In the data rows, 128 means zero.
Some points, one per row:
118 134 154 114 125 127 135 134 110 119 120 125 121 140 145 130
161 155 116 130 62 78 87 211 150 58 190 123 173 208 109 85
145 138 108 148 137 62 101 139 129 116 135 144 149 149 115 110
167 51 148 128 37 123 194 144 126 144 134 120 121 84 137 138
137 125 136 120 127 149 154 132 135 141 121 141 124 144 114 113
155 143 120 155 171 139 151 104 75 158 98 99 86 95 98 179
140 131 129 118 129 85 101 140 130 121 152 134 148 134 135 133
112 180 84 127 150 136 140 138 150 192 111 110 168 215 101 154
125 140 117 120 143 161 147 131 104 140 124 130 104 138 110 117
131 124 101 129 124 125 126 127 153 164 123 106 125 93 127 165
148 132 117 98 162 186 144 109 114 138 107 123 116 128 127 133
110 145 120 138 90 71 104 167 129 119 154 119 124 125 151 122
133 157 123 158 125 149 148 140 118 111 109 105 97 125 125 149
135 168 122 97 128 112 116 146 169 74 153 131 160 198 140 104
113 137 136 145 157 86 78 113 132 126 108 118 163 126 137 137
123 134 131 140 108 112 147 140 119 134 105 122 125 138 133 114
121 113 97 161 156 163 165 126 116 163 101 99 65 94 126 141
145 156 73 153 189 183 126 121 206 147 101 154 131 160 84 118
142 167 116 133 148 118 125 141 128 164 98 114 156 195 105 146
126 95 130 112 122 159 125 118 145 134 131 145 142 131 116 116
119 134 135 135 132 141 129 129 126 128 116 128 125 138 130 131
118 143 120 122 151 106 78 149 116 137 146 140 137 147 122 165
136 154 128 110 152 138 129 111 127 139 65 114 118 105 151 138
166 127 79 120 171 136 142 101 58 177 144 79 100 91 128 220
188 157 94 213 130 149 204 181 136 151 83 68 60 108 81 214
130 120 133 104 147 125 133 125 127 128 133 123 127 127 149 137
118 147 141 129 134 165 172 123 154 124 95 137 106 132 145 89
87 128 137 85 84 73 69 160 88 131 191 122 151 118 170 128
130 92 142 144 121 118 131 119 125 124 117 137 141 143 109 124
147 108 141 129 111 171 145 120 129 120 130 121 138 142 119 118
134 130 115 137 169 158 156 98 152 149 106 126 122 107 127 142
131 88 127 126 128 91 120 106 117 127 154 142 133 91 111 130
127 114 122 128 128 126 123 115 132 148 115 114 147 131 133 137
114 138 167 84 163 111 142 101 138 158 74 150 141 95 153 120
123 122 139 134 126 146 156 114 145 124 109 124 103 105 134 125
149 132 131 147 105 71 106 161 103 100 166 123 125 117 107 148
116 148 148 143 131 76 124 121 98 112 138 110 125 117 141 123
113 119 143 128 126 125 135 96 177 102 143 145 147 126 137 94
129 116 101 131 129 140 129 132 143 153 100 118 121 102 132 149
169 162 87 113 144 169 114 146 115 131 141 114 125 163 103 141
74 138 172 149 159 162 146 105 120 156 33 147 132 170 164 93
133 153 127 150 98 51 80 175 125 96 180 142 136 138 131 121
134 128 126 100 106 108 156 144 159 120 178 144 122 104 153 126
135 112 146 117 113 164 156 133 77 122 117 125 96 116 110 135
70 94 205 113 116 193 156 75 58 100 90 137 97 92 157 97
93 121 156 136 152 124 120 97 105 137 93 123 142 143 146 122
117 96 119 134 121 155 146 137 137 156 120 119 118 138 132 141
152 103 102 129 153 134 127 117 127 153 136 145 113 102 104 148
153 138 135 78 159 164 153 87 110 133 116 126 113 103 131 121
139 122 122 122 113 141 141 130 125 120 143 126 124 125 132 127
95 146 151 130 138 89 136 118 85 126 131 120 110 111 143 121
116 129 139 113 120 164 156 137 128 148 87 130 131 147 134 113
143 161 102 95 170 174 131 109 126 148 94 125 113 117 130 146
149 135 144 139 91 51 106 178 133 72 192 123 141 182 130 150
119 141 154 140 130 143 117 137 85 101 134 119 119 164 131 122
145 103 132 124 119 131 151 136 119 138 116 128 117 127 126 120
121 124 128 123 144 113 130 99 124 145 121 144 135 116 127 112
113 149 152 125 105 154 126 147 108 79 152 113 108 135 141 117
168 128 120 176 128 118 147 144 127 127 111 129 121 153 104 143
123 112 84 61 103 140 142 108 140 173 174 163 132 73 127 96
143 133 106 160 140 157 154 134 142 155 84 121 106 123 116 149
131 112 127 65 148 122 106 108 91 132 145 126 186 196 149 121
111 170 124 94 151 146 111 106 165 115 112 136 152 140 157 103
143 129 105 110 130 192 193 133 145 162 96 98 84 88 155 153
112 151 147 146 115 160 154 125 92 103 124 109 106 153 126 125
108 120 122 128 121 146 130 123 118 137 138 120 118 120 137 135
81 63 136 138 64 148 174 134 157 129 130 134 114 82 160 140
131 134 137 133 148 119 145 106 104 141 126 112 106 114 137 156
91 117 115 184 68 134 135 190 125 126 154 115 91 128 111 145
149 94 151 137 95 179 197 108 163 119 69 122 105 81 149 113
126 112 162 136 96 106 133 112 127 105 133 116 141 104 132 127
140 118 139 135 144 122 143 98 65 158 94 112 99 90 114 153
149 125 122 153 125 125 141 142 127 131 121 123 121 136 118 137
158 81 127 169 104 127 142 132 133 132 134 118 127 135 112 143
125 76 152 154 112 113 141 114 122 123 112 139 145 142 104 123
151 100 116 106 140 151 142 125 117 142 148 140 124 129 126 123
98 198 119 77 159 165 113 112 186 116 78 142 145 147 168 76
135 193 75 86 195 176 150 96 168 137 158 117 76 80 127 170
140 104 109 149 85 168 99 174 126 115 140 125 146 182 106 124
114 119 185 143 58 75 83 153 124 34 196 160 167 138 118 58
122 106 165 125 151 146 127 99 102 115 158 171 137 146 102 103
90 175 87 101 217 86 51 121 127 224 107 138 164 128 128 152
121 109 104 134 125 136 147 147 175 151 127 135 112 118 128 143
137 107 142 128 126 44 93 130 120 136 151 118 158 132 138 159
Here are 24 more points, each followed by its number:
115 100 144 156 170 125 143 88 109 134 129 126 105 86 118 177 0
210 59 88 99 93 210 234 138 157 177 87 63 129 175 127 139 1
123 142 121 118 139 144 141 128 132 134 130 129 124 142 131 124 2
131 141 112 97 133 123 111 135 143 116 157 143 133 134 133 110 3
157 165 97 119 146 181 124 136 113 128 141 124 122 168 108 141 4
201 130 106 171 123 94 130 179 138 125 121 116 121 150 102 149 5
73 165 124 99 91 124 64 171 163 115 144 131 143 111 168 103 6
122 168 152 168 149 47 89 145 97 126 109 135 138 159 113 130 7
99 146 153 108 152 137 130 95 128 115 118 134 139 142 147 111 8
135 127 151 135 155 158 185 114 154 142 70 133 126 143 119 138 9
125 137 142 144 155 167 183 106 109 145 90 104 81 99 146 155 10
140 172 151 99 176 173 158 88 111 92 136 113 101 152 176 171 11
116 78 126 143 97 126 120 152 167 145 127 149 146 127 122 129 12
125 133 127 125 134 144 140 122 115 134 119 127 120 132 122 128 13
126 159 109 130 142 136 129 130 120 138 121 111 129 154 135 128 14
132 78 149 155 116 109 131 118 122 119 115 138 140 134 105 136 15
158 109 112 115 88 149 130 150 104 138 144 108 137 138 115 130 16
154 81 104 135 110 150 152 136 144 134 160 165 104 111 80 105 17
120 174 148 73 100 95 88 149 207 86 195 178 185 179 138 17 18
116 80 159 156 110 113 155 139 137 100 135 164 134 159 113 101 19
150 88 123 184 188 63 95 127 86 162 121 147 152 162 95 177 20
116 145 167 144 182 50 120 96 88 87 145 120 165 184 148 147 21
148 78 152 118 86 170 162 130 127 102 137 141 127 134 119 114 22
134 119 138 101 151 188 173 96 129 134 104 124 101 104 136 144 23
Which two of these numbered points are nearest to each point below by angle, seen from the average point of the first points? Their numbers follow each, nearest first.
149 103 117 116 85 146 137 156 100 136 146 112 134 143 117 136 > 16 22
152 128 119 139 127 127 144 137 121 136 122 112 111 110 120 141 > 5 10
137 101 119 131 89 131 109 150 100 129 138 103 137 120 120 152 > 16 12
72 164 123 79 89 131 71 171 159 125 153 144 142 124 161 99 > 6 18
125 127 131 146 134 194 163 95 105 137 102 141 120 153 76 84 > 13 9
139 112 115 142 114 144 150 122 142 145 125 135 122 120 106 123 > 17 1
107 189 104 110 144 138 110 129 125 141 115 117 137 174 144 122 > 14 2
110 164 125 112 160 146 112 126 130 144 86 107 131 137 154 147 > 14 8
78 137 167 139 165 131 116 84 101 132 84 130 130 143 154 116 > 8 21
125 121 155 167 139 110 172 119 168 148 59 130 106 88 136 114 > 9 10
81 162 122 113 106 123 85 156 161 124 136 134 140 123 153 105 > 6 18
140 101 120 136 117 139 149 124 154 138 127 137 129 117 108 118 > 17 12
147 120 132 210 93 140 151 186 90 102 110 127 83 155 66 134 > 5 19
156 84 173 167 114 95 151 124 126 100 120 134 126 125 116 148 > 15 19
105 61 197 146 110 111 149 126 154 89 126 184 159 174 123 78 > 19 15
125 141 85 121 169 181 117 113 105 138 169 141 110 126 81 146 > 4 13
147 102 106 136 112 157 138 137 124 120 155 135 111 129 111 120 > 17 22
166 96 109 122 116 170 171 132 149 154 103 111 133 150 113 123 > 1 9
149 99 128 120 134 148 141 106 116 141 118 122 136 127 116 128 > 1 23
133 102 142 129 142 141 134 102 120 133 109 136 141 125 112 131 > 15 0
175 136 128 129 158 138 127 127 112 123 110 129 150 163 105 135 > 4 5
121 131 133 131 140 112 141 119 121 137 131 118 115 120 136 139 > 0 21
147 182 76 136 135 142 124 139 157 127 156 125 115 124 102 121 > 4 3
146 163 85 128 143 146 117 127 156 136 150 128 118 118 107 123 > 4 3
126 93 170 122 124 89 123 98 112 125 120 128 161 127 135 127 > 15 21
142 157 144 102 154 159 148 102 119 104 135 110 111 143 164 150 > 11 23
137 149 103 92 141 120 92 140 161 110 173 149 149 144 130 117 > 3 18
129 101 120 172 70 120 114 167 149 120 146 137 137 118 105 119 > 12 19
127 132 149 122 157 100 121 109 107 114 129 133 143 150 137 131 > 21 7
172 117 109 85 105 123 138 132 108 139 160 125 139 130 121 132 > 16 3
132 130 109 96 142 125 106 130 143 117 159 151 138 137 126 119 > 3 18
136 146 137 138 143 147 139 145 113 126 105 142 121 163 110 129 > 4 13
128 141 128 129 139 157 154 131 101 141 116 125 99 140 119 127 > 13 10
150 95 144 142 117 173 146 118 127 97 129 133 125 139 99 129 > 22 17
132 87 162 107 148 117 133 83 134 121 151 164 146 103 118 122 > 15 0
119 164 141 89 119 106 103 131 189 107 159 164 176 171 138 54 > 18 3
124 134 104 146 132 171 163 125 150 151 98 125 110 119 117 132 > 9 10
144 106 138 137 135 209 185 108 165 138 45 113 90 115 131 125 > 9 23
150 124 113 139 119 153 157 122 134 127 126 128 103 122 120 124 > 17 1
181 126 109 131 108 140 163 150 127 114 131 86 94 95 155 166 > 1 5
102 74 129 163 73 143 126 191 137 139 146 150 98 135 98 128 > 12 17
122 120 131 132 113 123 110 142 144 105 147 147 146 149 120 112 > 18 19
79 124 169 142 168 132 112 85 100 136 89 140 144 145 140 107 > 8 21
134 132 115 127 127 125 129 135 145 140 136 138 113 114 130 115 > 17 3
126 146 113 125 121 150 150 138 144 131 120 127 110 133 132 117 > 2 1
112 163 156 161 137 59 99 142 102 129 105 137 141 151 119 129 > 7 21
130 135 138 121 136 128 132 126 136 117 121 129 125 132 134 124 > 8 18
136 83 133 130 125 76 108 115 99 122 157 134 139 102 111 134 > 15 20
133 109 130 150 161 95 111 120 108 141 122 137 142 146 112 150 > 20 7
155 83 114 133 128 195 183 107 142 161 129 118 106 113 135 114 > 1 23
173 84 118 161 225 61 86 80 83 180 98 144 175 158 81 186 > 20 21
130 113 86 129 121 156 129 142 150 158 111 123 109 90 136 149 > 1 12
121 131 110 99 107 141 136 131 139 140 164 145 119 94 135 118 > 3 17
136 86 128 79 82 151 133 126 135 105 127 124 129 99 145 118 > 22 16
139 154 112 113 155 152 132 117 114 139 117 111 125 130 126 136 > 4 14
141 145 102 84 124 143 138 119 151 141 150 117 117 91 153 130 > 3 23
122 117 111 89 120 139 133 113 117 149 160 144 119 87 128 122 > 17 3
117 120 146 107 124 102 148 139 103 107 185 152 107 114 148 104 > 3 18
113 117 122 144 96 133 127 160 134 133 129 123 116 129 133 132 > 12 6
133 143 111 148 98 106 107 176 125 106 169 114 129 152 135 162 > 5 6
118 95 170 162 99 175 163 105 93 101 116 92 124 143 139 139 > 22 10
151 49 139 178 224 28 60 86 100 171 112 165 204 177 76 195 > 20 15
143 173 153 90 165 167 142 89 128 106 123 116 108 136 177 141 > 11 8
122 111 123 141 90 138 127 151 121 117 140 102 124 121 130 142 > 16 22
109 186 163 184 152 32 84 146 97 127 106 141 146 159 106 126 > 7 21
111 130 134 123 120 157 155 137 105 151 91 124 124 149 131 122 > 13 9
123 143 120 123 134 136 123 128 120 136 128 127 129 141 131 126 > 14 2
137 165 121 158 135 160 154 131 117 112 99 102 91 122 124 155 > 10 11
96 126 122 155 122 142 136 137 167 136 132 136 135 148 138 114 > 12 19
140 165 107 100 162 163 146 109 111 141 121 113 118 122 126 125 > 13 2
143 123 108 132 96 163 93 174 131 113 147 129 140 176 114 125 > 16 4
133 121 125 105 134 178 162 110 135 133 118 125 111 115 133 137 > 23 10
138 100 111 86 86 180 134 122 152 105 128 132 113 91 133 111 > 22 17
152 110 110 129 112 107 122 140 149 151 138 140 137 107 120 152 > 12 5
155 101 129 120 153 147 171 114 163 147 126 152 126 136 101 132 > 9 17
120 116 131 132 116 127 121 126 121 120 168 133 126 116 120 116 > 17 3
133 121 125 101 132 191 180 105 144 126 116 121 106 110 135 130 > 23 10
101 128 125 95 74 73 73 173 127 126 193 119 161 121 161 125 > 6 3
